[[131 108 145 121 150 109 133 115 125 138 133]
 [146 126 116 128 116 130 144 124 124 103 128]
 [143 118 152 117 140 123 131 126 131 157 124]
 [136 127 130 118 103 140 140 138 120 109 126]
 [121 142 142 136 147 118 133 148 121 132 126]]
->
[[131 145 150 133 125 133]
 [146 116 116 144 124 128]
 [143 152 140 131 131 124]
 [136 130 103 140 120 126]
 [121 142 147 133 121 126]]

[[129 138 132 132 128]
 [132 151 133 129 128]
 [128 149 143 131 128]
 [128 137 136 133 131]
 [129 131 138 144 130]
 [133 141 140 130 129]]
->
[[129 132 128]
 [132 133 128]
 [128 143 128]
 [128 136 131]
 [129 138 130]
 [133 140 129]]

[[108 118]
 [117 137]
 [100 120]
 [123 145]
 [105 119]
 [105 118]
 [138 129]]
->
[[108]
 [117]
 [100]
 [123]
 [105]
 [105]
 [138]]

[[134 128 116 128 141 122 127 120 131 123 129 120 127 134]
 [128 120 133 133 151 118 142 118 130 128 119 116 128 121]
 [123 139 140 136 132 121 146 135 129 115 134 158 150 144]
 [127 133 110 132 144 121 115 117 121 127 136 116 131 139]]
->
[[134 116 141 127 131 129 127]
 [128 133 151 142 130 119 128]
 [123 140 132 146 129 134 150]
 [127 110 144 115 121 136 131]]

[[142 132 148 143]
 [117 129 113 110]
 [121 120 123 111]
 [150 127 155 140]
 [127 129 123 134]
 [126 128 123 132]
 [124 125 126 119]]
->
[[142 148]
 [117 113]
 [121 123]
 [150 155]
 [127 123]
 [126 123]
 [124 126]]

[[145 135 138 110 139 111 126 121]
 [134 123 137 122 107 115 117 145]
 [125 135 129 128 122 130 120 128]
 [142 132 135 137 111 124 117 124]]
->
[[145 138 139 126]
 [134 137 107 117]
 [125 129 122 120]
 [142 135 111 117]]
---
[[116 144 110 145 113 116 148 148 115]
 [118 109 125 113 146 148 107 107 108]
 [130 127 130 116 118 138 132 123 112]
 [110 112 111 126 145 149 114 112 112]
 [143 138 141 123 114 112 141 136 136]
 [137 125 139 115 118 114 125 121 128]
 [123 122 130 109 121 140 126 119 119]
 [136 135 124 145 132 108 130 139 146]
 [121 148 118 147 145 149 148 149 140]
 [140 116 130 145 145 120 117 125 146]]
->
[[110 112 111 126 145 149 114 112 112]
 [116 144 110 145 113 116 148 148 115]
 [118 109 125 113 146 148 107 107 108]
 [121 148 118 147 145 149 148 149 140]
 [123 122 130 109 121 140 126 119 119]
 [130 127 130 116 118 138 132 123 112]
 [136 135 124 145 132 108 130 139 146]
 [137 125 139 115 118 114 125 121 128]
 [140 116 130 145 145 120 117 125 146]
 [143 138 141 123 114 112 141 136 136]]

[[122 118 144 120 119 140 116 137]
 [120 131 126 130 120 139 124 130]
 [124 104 156 112 129 142 106 140]
 [130 142 113 140 140 126 142 122]
 [131 107 152 114 130 136 110 137]
 [127 141 119 137 142 124 146 125]
 [143 119 139 124 132 124 121 130]
 [125 140 120 135 143 125 146 125]
 [144 132 127 133 126 119 131 127]
 [135 136 122 136 118 130 128 128]]
->
[[120 131 126 130 120 139 124 130]
 [122 118 144 120 119 140 116 137]
 [124 104 156 112 129 142 106 140]
 [125 140 120 135 143 125 146 125]
 [127 141 119 137 142 124 146 125]
 [130 142 113 140 140 126 142 122]
 [131 107 152 114 130 136 110 137]
 [135 136 122 136 118 130 128 128]
 [143 119 139 124 132 124 121 130]
 [144 132 127 133 126 119 131 127]]

[[156 136 132 123 142]
 [123 127 103 122 118]]
->
[[123 127 103 122 118]
 [156 136 132 123 142]]

[[134 131 128 115 118 105]
 [108 115 124 134 146 150]]
->
[[108 115 124 134 146 150]
 [134 131 128 115 118 105]]

[[136 134 108 141 132 115 130]
 [120 141 106 154 132 120 117]
 [102 119 112 135 131 123 111]
 [117 137 104 152 132 119 116]
 [124 147 108 157 132 123 118]]
->
[[102 119 112 135 131 123 111]
 [117 137 104 152 132 119 116]
 [120 141 106 154 132 120 117]
 [124 147 108 157 132 123 118]
 [136 134 108 141 132 115 130]]

[[135 150 103]
 [114 126 131]]
->
[[114 126 131]
 [135 150 103]]
---
[[126 147 145]
 [105 120 141]]
->
[126 120]

[[137 144 111]
 [107 112 145]
 [139 149 118]
 [143 157 120]
 [104 117 146]]
->
[137 112 118]

[[133 134 128 141]
 [112 125 124 124]
 [132 147 139 122]
 [149 135 129 133]]
->
[133 125 139 133]

[[127 152 109 121 147]
 [144 117 117 133 101]
 [121 154 108 116 137]]
->
[127 117 108]

[[148 142]
 [148 151]
 [154 148]
 [140 144]
 [143 138]]
->
[148 151]

[[120 130]
 [129 120]
 [127 134]
 [154 144]]
->
[120 120]
